Each row has a name. Each question is about the rows just above it.

[-2.50 -0.16 -1.02  4.67 -4.06 -0.17  0.56 -2.54  1.54 -0.45  1.06 -1.84
  1.39 -3.74 -1.99 -0.89 -0.22  1.03  4.84  2.87 -2.12 -0.13  2.15 -3.05
 -3.05 -0.61 -1.86 -3.17 -3.14  0.70 -3.36 -0.57 -2.10 -0.63  0.01 -1.51
 -4.08  7.24 -1.75 -4.21  0.39  2.36 -1.02  2.74  2.73  8.44 -0.10  0.17
  0.17  2.61 -4.94 -4.54]  <124>
[-2.24  3.40 -4.40  3.90  0.25  1.53  1.22 -1.75  3.02 -0.83 -4.39 -4.25
 -0.07 -2.77  1.00  0.62  2.87  2.68 -1.27  0.43 -2.79 -1.95 -1.56 -4.50
 -4.34 -1.71 -1.99 -3.68  3.76  2.25 -1.19  0.60 -2.40 -4.00 -3.05 -5.37
 -3.27 -0.98 -0.86  0.37  4.42 -1.74  0.66  2.13  1.04  3.12  3.83 -1.37
  5.66  0.57 -3.73  3.90]  <114>
[-3.02  0.48 -2.47  4.67 -3.92  0.44  0.65 -3.09  2.17 -0.45  0.51 -2.21
  2.13 -3.74 -1.12 -0.56  0.40  1.98  3.87  2.76 -3.12 -0.56  1.62 -3.69
 -3.60 -1.07 -2.90 -4.02 -1.86  0.50 -3.36 -0.18 -2.25 -1.70 -0.63 -2.73
 -4.56  5.72 -1.66 -3.48  1.44  1.23 -0.53  3.00  2.06  8.44  0.75 -0.14
  2.11  2.25 -4.94 -2.98]  <87>
[-1.29 -1.78  1.40  3.13 -4.51 -1.02 -0.14 -1.44  0.18 -0.83  2.14 -0.55
 -0.26 -3.25 -2.98 -0.67 -1.71 -0.70  5.58  2.29 -0.68  1.33  2.68 -1.28
 -1.58 -0.05 -0.43 -2.32 -4.93 -0.27 -1.85 -1.46 -0.57  2.12  1.54  0.72
 -2.30  8.46 -2.11 -4.94 -1.36  4.20 -2.08  1.70  3.24  7.32 -1.99  0.72
 -1.77  2.61 -3.00 -6.10]  <95>
[-1.55 -3.56 -2.95 -4.57 -4.81  0.86 -0.36 -2.93  0.07  1.39  6.23  2.79
  5.98  1.79  2.00  0.73 -1.95  2.07  0.44  1.48 -4.79  1.08  1.49  0.17
  2.10 -1.53 -6.94 -4.02 -1.35 -6.68 -1.19  0.71  2.33 -0.02  0.14 -0.50
 -0.36  0.54 -0.15  0.00 -1.18 -1.46  1.08  1.44 -4.54  3.12 -3.18  0.97
  5.01 -1.23  2.83 -1.73]  <209>
[-1.03  3.07 -4.40  0.56  1.59  1.53  0.78 -0.81  2.28 -0.76 -4.94 -3.14
 -0.81 -0.65  2.37  1.69  2.63  2.24 -4.20 -1.19 -2.46 -1.43 -2.62 -3.05
 -2.68 -1.90 -1.86 -3.17  5.81  0.70  0.99  0.76 -0.42 -3.08 -3.18 -4.97
 -1.01 -4.94 -0.42  2.74  4.24 -2.59  1.30  0.84 -0.82 -1.08  3.49 -1.31
  7.28 -1.11 -0.33  6.71]  <92>
Among the named rows, does one hold [-0.16 -1.02  4.68] next to each other, in this order? => no
Is [-1.84  1.06 -0.45] printed in one of the named rows, side by side and in this order? => no
Is [ 0.54 -0.15  0.00 -1.18 -1.46] printed in one of the named rows, side by side and in this order? => yes
Among the named rows, does one hold [ 5.72 -1.66 -3.48  1.43  1.23] next to each other, in this order? => no
Does one of the named rows hold [ 3.12 -3.18] side by side, in this order? => yes
Does one of the named rows hold [-4.81  0.85 -0.36] side by side, in this order? => no
Among the named rows, does one hold [-0.13 -2.12] next to each other, in this order? => no

[-0.10  0.06  7.43  9.29  9.45  9.22  9.22]  <52>
[0.07 9.31 9.53 9.18 9.43 9.29 9.29]  <95>
[0.07 9.31 9.53 9.18 9.43 9.29 9.21]  <124>
[-0.10  0.06  7.43  9.29  9.52  9.45  9.45]  <122>
Among the named rows, does one hold [7.43 0.06] next to each other, in this order? => no
Does one of the named rows hold [9.43 9.18 9.53 9.31] side by side, in this order? => no
Does one of the named rows hold [-0.10  0.06  7.43] side by side, in this order? => yes
Among the named rows, does one hold [0.08 9.31 9.53 9.18] next to each other, in this order? => no
Is [9.29 9.29] printed in one of the named rows, side by side and in this order? => yes

[-2.91 -6.23 -0.36  4.52] -> <124>
[ 6.40 -4.10  3.24  0.66] -> <30>
[-2.32  1.43 -1.92 -6.00] -> <55>
[ 5.22 -2.67  2.92  3.20] -> <114>
[4.31 1.34 2.53 4.87] -> <28>
[ 3.73  9.90  0.81 -2.50] -> <92>
[ 1.10  5.29 -0.53 -5.59] -> <95>
[-5.65 -3.90 -2.13  1.50] -> <87>
[-1.12 -4.72  0.55  5.71] -> <126>
[1.96 0.25 1.75 6.50] -> <122>
Is [3.73 9.90 0.81] printed in one of the named rows, side by side and in this order? => yes
Among the named rows, does one hold [9.90 0.82] next to each other, in this order? => no
Among the named rows, does one hold [-5.65 -3.90 -2.13  1.50] next to each other, in this order? => yes
Does one of the named rows hold [-2.32  1.43] side by side, in this order? => yes
Is [-2.90 -6.23] printed in one of the named rows, side by side and in this order? => no
Among the named rows, does one hold [-4.10  6.40] next to each other, in this order? => no

[-4.42 -7.87 -0.19 -3.97 -1.99  0.13]  <124>
[-5.06 -1.64  8.16  3.96  8.12  2.59]  <126>
[ 2.65  0.89  0.30  4.20 -0.16  2.62]  <92>
[ 4.11  0.94 -3.07  2.30 -4.82  1.76]  <95>
[-1.93 -2.70  0.11  1.99 -0.63  0.22]  <209>
[3.61 4.81 1.69 7.41 0.67 1.25]  <55>
[ 1.46 -0.94  1.13  2.56 -1.35  4.47]  <114>
[-0.04  3.13 -2.76  0.34 -0.43 -1.37]  <52>
[ 3.64  4.85  4.64 -0.54  3.02  1.85]  <122>
Does one of the named rows hold [ 1.46 -0.94] side by side, in this order? => yes
Does one of the named rows hold [ 1.47 -0.94] side by side, in this order? => no

